[[  4 -32  36  -2  -4   7  34  -7   4  50  15   0 -16 -11 -18  46]
 [  8 -18  16  17  11 -26  27   6 -10  17 -39 -49 -49   6   0   9]
 [ -5   9  36   2   5 -15  22  32  -7 -25 -30 -19 -33  50   0  -7]]
|
[[ -5   9  36   2   5 -15  22  32  -7 -25 -30 -19 -33  50   0  -7]
 [  8 -18  16  17  11 -26  27   6 -10  17 -39 -49 -49   6   0   9]
 [  4 -32  36  -2  -4   7  34  -7   4  50  15   0 -16 -11 -18  46]]

[[ 47 -20 -35  -8  -1  28]
 [ -1 -27 -26  28  37   7]
 [-14  30  48  40 -29  15]
 [ 36  37 -38 -13 -41 -39]
 [ 33  42   8 -32  38 -13]
 [  8  35 -29 -27  -5  24]
 [ 49  49 -40 -33  19 -31]
 [ -8 -38  11  35  13 -41]
 [ 49   9  19 -11 -46  -9]
 [-42 -21  -3   8 -15  -6]]
|
[[ 49  49 -40 -33  19 -31]
 [ 33  42   8 -32  38 -13]
 [ 36  37 -38 -13 -41 -39]
 [  8  35 -29 -27  -5  24]
 [-14  30  48  40 -29  15]
 [ 49   9  19 -11 -46  -9]
 [ 47 -20 -35  -8  -1  28]
 [-42 -21  -3   8 -15  -6]
 [ -1 -27 -26  28  37   7]
 [ -8 -38  11  35  13 -41]]

[[ 34  -9   0  18 -28  -8   2   3]
 [ 28 -52   4  -4 -18  16  17 -16]
 [  3 -13  25 -13   0  -4  -3  -8]]
|
[[ 34  -9   0  18 -28  -8   2   3]
 [  3 -13  25 -13   0  -4  -3  -8]
 [ 28 -52   4  -4 -18  16  17 -16]]

[[  6  46  36  -7  -9 -34   6 -20  24  -8 -50  11  40]
 [ 52  -1 -31   1   0 -23  -4  15  21  24  35  10  -7]
 [ -7  -7   2  26  27   4  51 -26  10   3  38  30 -33]
 [-28  16 -14  -6  11 -11   8 -54 -19   2   3  32  -1]]
|
[[  6  46  36  -7  -9 -34   6 -20  24  -8 -50  11  40]
 [-28  16 -14  -6  11 -11   8 -54 -19   2   3  32  -1]
 [ 52  -1 -31   1   0 -23  -4  15  21  24  35  10  -7]
 [ -7  -7   2  26  27   4  51 -26  10   3  38  30 -33]]

[[ 22   0  33]
 [ -8 -10  -9]
 [  7   2  11]
 [-38 -37 -66]
 [-36 -17 -40]
 [-12   5  -9]]
|
[[-12   5  -9]
 [  7   2  11]
 [ 22   0  33]
 [ -8 -10  -9]
 [-36 -17 -40]
 [-38 -37 -66]]

[[ -3 -12   9  51 -15  -6  24   0   5 -33 -14  -9]
 [ -7  14  -1   5 -20  -7 -16   6 -37  20  36 -31]
 [ -9  -4 -12 -18  -8   8  23  -3  34 -16 -10  -2]
 [  8   2 -15  -1 -16 -17  11  -8   4 -21 -15 -24]
 [ 31  -9   7 -14 -10  40   8  22 -13 -12   1 -16]
 [ 17 -17   7   1 -21 -22   5  16 -10 -19  49 -29]
 [-19   6  29  53 -18 -29 -10   2 -21  -4   4 -12]]
|
[[ -7  14  -1   5 -20  -7 -16   6 -37  20  36 -31]
 [-19   6  29  53 -18 -29 -10   2 -21  -4   4 -12]
 [  8   2 -15  -1 -16 -17  11  -8   4 -21 -15 -24]
 [ -9  -4 -12 -18  -8   8  23  -3  34 -16 -10  -2]
 [ 31  -9   7 -14 -10  40   8  22 -13 -12   1 -16]
 [ -3 -12   9  51 -15  -6  24   0   5 -33 -14  -9]
 [ 17 -17   7   1 -21 -22   5  16 -10 -19  49 -29]]
---
[[ 58  -7   6  -7  62  14 -15]
 [ 33 -40  -1 -27  48  27   5]
 [-26  -8  -4   4  42 -36   4]
 [ -5   5  -7 -37 -22  -8  14]]
|
[[ -5 -26  33  58]
 [  5  -8 -40  -7]
 [ -7  -4  -1   6]
 [-37   4 -27  -7]
 [-22  42  48  62]
 [ -8 -36  27  14]
 [ 14   4   5 -15]]

[[-18 -15 -13  -3  -9 -27 -19   0  -9  -2  -6   4  -6  -1]
 [-62 -58 -40 -25 -10 -19   3  -5   9  43  26  37  48  53]
 [ 17  36  20  17  25  17   6  20  26   5   7   4  14  -3]
 [  0  11  10   9   2   5   1  14  10  -3  -9   0 -17  -8]]
|
[[  0  17 -62 -18]
 [ 11  36 -58 -15]
 [ 10  20 -40 -13]
 [  9  17 -25  -3]
 [  2  25 -10  -9]
 [  5  17 -19 -27]
 [  1   6   3 -19]
 [ 14  20  -5   0]
 [ 10  26   9  -9]
 [ -3   5  43  -2]
 [ -9   7  26  -6]
 [  0   4  37   4]
 [-17  14  48  -6]
 [ -8  -3  53  -1]]

[[ -1 -57 -27  13  -2  26  18 -29   6]
 [ -2  -6  -6  11 -51 -12 -15 -11 -28]
 [-15  33  11 -32  -7 -13 -15  17 -28]
 [ -9  28  20 -31   6  -8  -7  24 -21]
 [-32  47  -5 -48  -7  -6 -18  12 -36]
 [-25  53   6 -48   7 -10 -16  22 -27]
 [-12  51 -14  -7  21  -1  -7   3  17]]
|
[[-12 -25 -32  -9 -15  -2  -1]
 [ 51  53  47  28  33  -6 -57]
 [-14   6  -5  20  11  -6 -27]
 [ -7 -48 -48 -31 -32  11  13]
 [ 21   7  -7   6  -7 -51  -2]
 [ -1 -10  -6  -8 -13 -12  26]
 [ -7 -16 -18  -7 -15 -15  18]
 [  3  22  12  24  17 -11 -29]
 [ 17 -27 -36 -21 -28 -28   6]]

[[ 18 -27 -16  15  35  43  20 -21 -13 -16   7]
 [ 20  34 -48 -47  24  27 -50 -27  39 -50  14]
 [-49 -36 -52  27  42 -17  12 -41 -35 -51  53]]
|
[[-49  20  18]
 [-36  34 -27]
 [-52 -48 -16]
 [ 27 -47  15]
 [ 42  24  35]
 [-17  27  43]
 [ 12 -50  20]
 [-41 -27 -21]
 [-35  39 -13]
 [-51 -50 -16]
 [ 53  14   7]]

[[-16  12]
 [-24  15]
 [-15  26]
 [ 47 -30]
 [-25  10]
 [ -7   9]
 [ 11  33]
 [ 39 -32]
 [ -8  16]
 [-49 -13]]
|
[[-49  -8  39  11  -7 -25  47 -15 -24 -16]
 [-13  16 -32  33   9  10 -30  26  15  12]]

[[ 26  -3 -29  15   4 -10   3  43]
 [ 19  -5 -28  18   5 -11   5  38]
 [-41 -12  -5  30  10  -9  20 -14]
 [ 21  12  34 -34   7  -5  -4  13]
 [ 20  -8 -38  27   5 -15   8  50]
 [ 21  13  15 -20 -20  23 -25 -12]
 [ 23  13  34 -34   4  -3  -7  12]
 [-56 -25  -3  46   0 -39  21  26]
 [ 14  10   8 -16  -4  17 -10 -16]
 [-37 -17  -8  36   2 -23  15  17]]
|
[[-37  14 -56  23  21  20  21 -41  19  26]
 [-17  10 -25  13  13  -8  12 -12  -5  -3]
 [ -8   8  -3  34  15 -38  34  -5 -28 -29]
 [ 36 -16  46 -34 -20  27 -34  30  18  15]
 [  2  -4   0   4 -20   5   7  10   5   4]
 [-23  17 -39  -3  23 -15  -5  -9 -11 -10]
 [ 15 -10  21  -7 -25   8  -4  20   5   3]
 [ 17 -16  26  12 -12  50  13 -14  38  43]]
